In the rows, 128 means zero.
Each path below is one point turned by a fixed rotation once a step. After each direction that follows a path, write how fast that rotation turns it, in deg/step (0 if it stays still).
Each turn is a multiple of 5 degrees from 10 to 175, or 0.
Each row of a path follows its step; steps can be skipped.
Rotation 1:
step 3: [139 121 144 107 132 125 128 134 138 120 132 135 123 133 129 119 134 132
 133 118 127 121 130 118 137 134 126 124 127 135 132 138 121 135 128 119
 126 125 132 124 118 126 137 120 122 133 129 133 122 121 125 120 124]
step 8: [135 123 134 130 128 123 143 139 122 135 120 133 120 122 130 131 124 131
 134 132 124 135 125 133 137 126 123 126 136 144 139 129 131 129 143 124
 120 128 119 121 122 124 126 128 132 135 125 149 138 120 129 125 128]
step 13: [130 122 127 131 126 140 139 121 126 128 127 134 124 125 118 122 135 128
 145 131 114 120 132 131 137 133 127 133 134 140 133 117 131 130 125 130
 127 131 138 120 121 122 147 123 120 127 134 132 122 129 138 131 135]
step 14: [129 135 141 127 119 131 136 125 134 126 135 137 126 132 120 127 121 123
 147 137 130 122 125 132 129 119 112 131 125 130 123 137 125 126 124 118
 128 141 134 119 128 128 131 129 122 127 138 130 131 112 135 130 137]
step 17: [126 133 145 126 109 131 131 125 118 121 129 136 131 131 109 136 129 127
 128 132 120 132 120 127 125 124 140 136 130 128 144 132 127 125 121 127
 134 120 125 125 128 129 120 128 133 142 127 130 124 121 130 119 132]
step 18: [119 124 140 117 128 136 127 135 130 124 128 133 125 122 124 127 119 119
 134 128 130 141 125 125 127 141 129 119 131 140 138 130 125 118 123 128
 138 123 126 122 118 120 139 122 135 140 125 131 121 130 120 119 139]
step 22: [141 130 137 126 138 128 129 127 136 126 125 130 119 145 121 133 123 126
 128 130 133 122 144 127 134 128 146 140 123 128 131 133 122 125 131 120
 133 118 136 121 120 127 129 128 120 123 125 136 125 116 125 128 136]
step 24: [127 123 133 124 122 122 133 134 122 128 129 133 117 127 126 139 121 124
 134 142 119 107 113 117 131 140 122 135 130 130 136 135 139 125 129 131
 120 122 128 131 127 135 132 132 129 130 129 141 124 128 129 134 133]
step 25: [134 126 131 132 115 129 129 124 120 140 135 136 103 132 129 131 128 126
 126 134 132 126 126 123 130 124 126 121 129 137 147 135 131 127 126 120
 137 132 138 128 120 125 133 133 124 131 133 139 132 131 115 129 130]
step 27: [115 125 133 128 133 129 140 132 131 126 130 124 129 127 121 137 125 138
 129 140 124 137 137 127 131 131 130 140 126 132 133 113 134 118 133 123
 131 124 125 131 124 135 120 128 137 127 134 153 136 125 121 124 126]
Speeds:
[128 128 128 128 132 128 127 129 127 128 127 128 125 131 129 129 129 128
 124 131 131 127 127 126 130 128 128 126 129 128 130 129 130 129 129 126
 126 127 125 130 125 130 126 129 124 126 127 131 126 129 128 127 127] => 20
[132 125 132 128 123 127 129 126 127 130 127 130 127 130 129 128 129 127
 126 126 130 130 129 132 129 125 128 127 128 128 127 129 125 129 127 126
 125 130 125 129 128 127 125 128 127 129 128 128 128 125 130 129 128] => 125
[127 124 128 129 129 129 128 127 128 129 125 127 130 127 127 128 129 127
 128 129 129 125 125 132 128 130 129 129 126 131 131 132 128 126 128 133
 128 128 127 131 128 126 130 129 129 128 126 127 126 127 130 127 132] => 65
[125 128 131 125 129 127 131 125 127 127 130 125 126 128 129 128 131 125
 124 125 125 132 126 127 130 129 128 128 127 130 128 130 127 127 125 129
 127 128 128 129 129 128 128 129 128 128 131 128 131 129 125 126 127] => 45
[127 128 128 125 127 126 129 128 130 125 126 130 130 130 133 129 129 127
 128 129 129 127 127 126 130 130 128 131 130 130 128 127 130 128 129 130
 126 133 128 126 127 129 129 125 131 127 125 127 128 126 129 129 126] => 140
Rotation 2:
step 4: [119 125 132 121 134 141 132 125 132 124 124 128 126 126 135 128 149 116
 121 122 121 131 133 136 137 137 123 124 129 124 120 123 124 123 127 135
 124 129 133 126 135 128 125 119 132 129 126 127 133 122 124 127 141]
step 5: [127 131 128 138 117 129 138 129 121 140 121 123 134 129 127 135 130 134
 131 130 136 133 123 131 124 127 132 138 138 127 124 125 116 141 129 124
 129 131 120 133 130 131 112 136 132 128 132 123 128 124 121 124 141]
step 10: [140 126 127 133 132 132 136 126 119 127 125 129 130 137 126 119 125 123
 112 131 136 124 123 117 133 141 127 131 126 129 122 124 137 124 130 127
 136 122 127 123 136 129 123 138 129 137 132 129 116 119 123 121 124]
step 15: [120 126 133 121 126 136 131 129 117 135 123 125 125 127 116 120 129 121
 122 121 121 134 130 137 134 134 131 138 123 123 134 128 129 128 130 132
 120 132 122 129 146 122 125 123 124 122 119 125 126 113 127 132 135]
step 17: [125 136 122 114 128 136 123 125 131 130 138 129 123 139 127 121 136 130
 135 119 131 125 119 137 131 129 118 127 116 134 128 131 124 142 128 124
 122 121 134 131 119 122 122 120 129 127 138 131 121 126 132 131 127]
step 18: [128 118 119 138 133 131 132 130 127 127 134 128 134 129 125 124 128 138
 119 137 123 122 128 119 119 134 132 121 115 130 129 115 119 138 141 133
 136 127 123 132 131 134 133 135 121 129 132 124 126 120 138 125 131]
step 19: [122 132 136 130 131 121 133 135 129 124 143 123 125 119 124 128 122 136
 119 133 147 137 132 132 123 128 126 130 123 132 124 134 139 125 125 135
 123 120 123 121 114 128 135 129 126 124 135 126 136 132 125 130 123]
step 20: [133 122 128 129 137 130 120 129 130 123 120 123 136 133 118 134 120 117
 123 130 127 132 127 121 140 119 123 123 122 123 142 136 137 131 129 127
 122 140 131 122 123 133 122 129 124 134 128 116 124 122 137 134 120]
step 22: [130 131 123 132 123 131 124 126 129 125 113 134 130 122 130 131 132 128
 135 118 132 131 124 133 123 133 122 118 138 125 128 145 116 129 125 135
 123 128 127 123 130 136 138 128 144 129 142 128 129 123 127 127 122]
step 27: [118 129 128 125 128 125 147 131 131 131 124 122 128 132 130 132 130 121
 125 125 135 116 121 137 124 136 120 131 120 138 121 131 128 121 121 133
 126 132 122 123 111 133 130 129 136 133 125 127 131 132 135 114 132]
Speeds:
[127 127 129 124 126 131 131 131 126 129 131 127 127 129 129 125 129 129
 129 127 129 127 129 129 130 125 129 128 130 129 127 131 130 129 129 126
 128 125 126 127 128 127 129 125 125 125 128 129 130 126 127 131 128] => 170
[126 129 125 127 133 130 127 127 127 129 129 129 128 125 127 129 129 127
 129 129 129 129 124 130 130 125 126 126 127 128 129 130 124 123 130 130
 127 127 129 126 127 127 127 129 127 129 127 129 126 128 126 131 128] => 135
[128 129 127 130 125 128 127 127 127 129 125 129 127 127 125 127 128 126
 131 129 128 126 127 128 127 128 131 129 128 126 128 129 127 127 127 127
 123 131 129 130 128 127 131 128 126 130 129 129 131 127 124 131 129] => 45
[129 129 125 126 125 132 131 125 132 128 129 127 129 128 129 128 128 130
 127 125 128 132 126 128 126 130 130 127 128 128 126 129 126 128 129 127
 129 128 131 128 129 129 126 126 127 131 130 129 126 127 124 125 129] => 60
[125 126 128 127 130 130 128 129 126 127 129 126 128 127 128 126 130 125
 128 125 130 130 125 128 128 126 130 128 131 127 130 128 130 130 124 129
 131 131 130 127 128 126 130 133 127 129 129 129 128 127 128 125 130] => 65
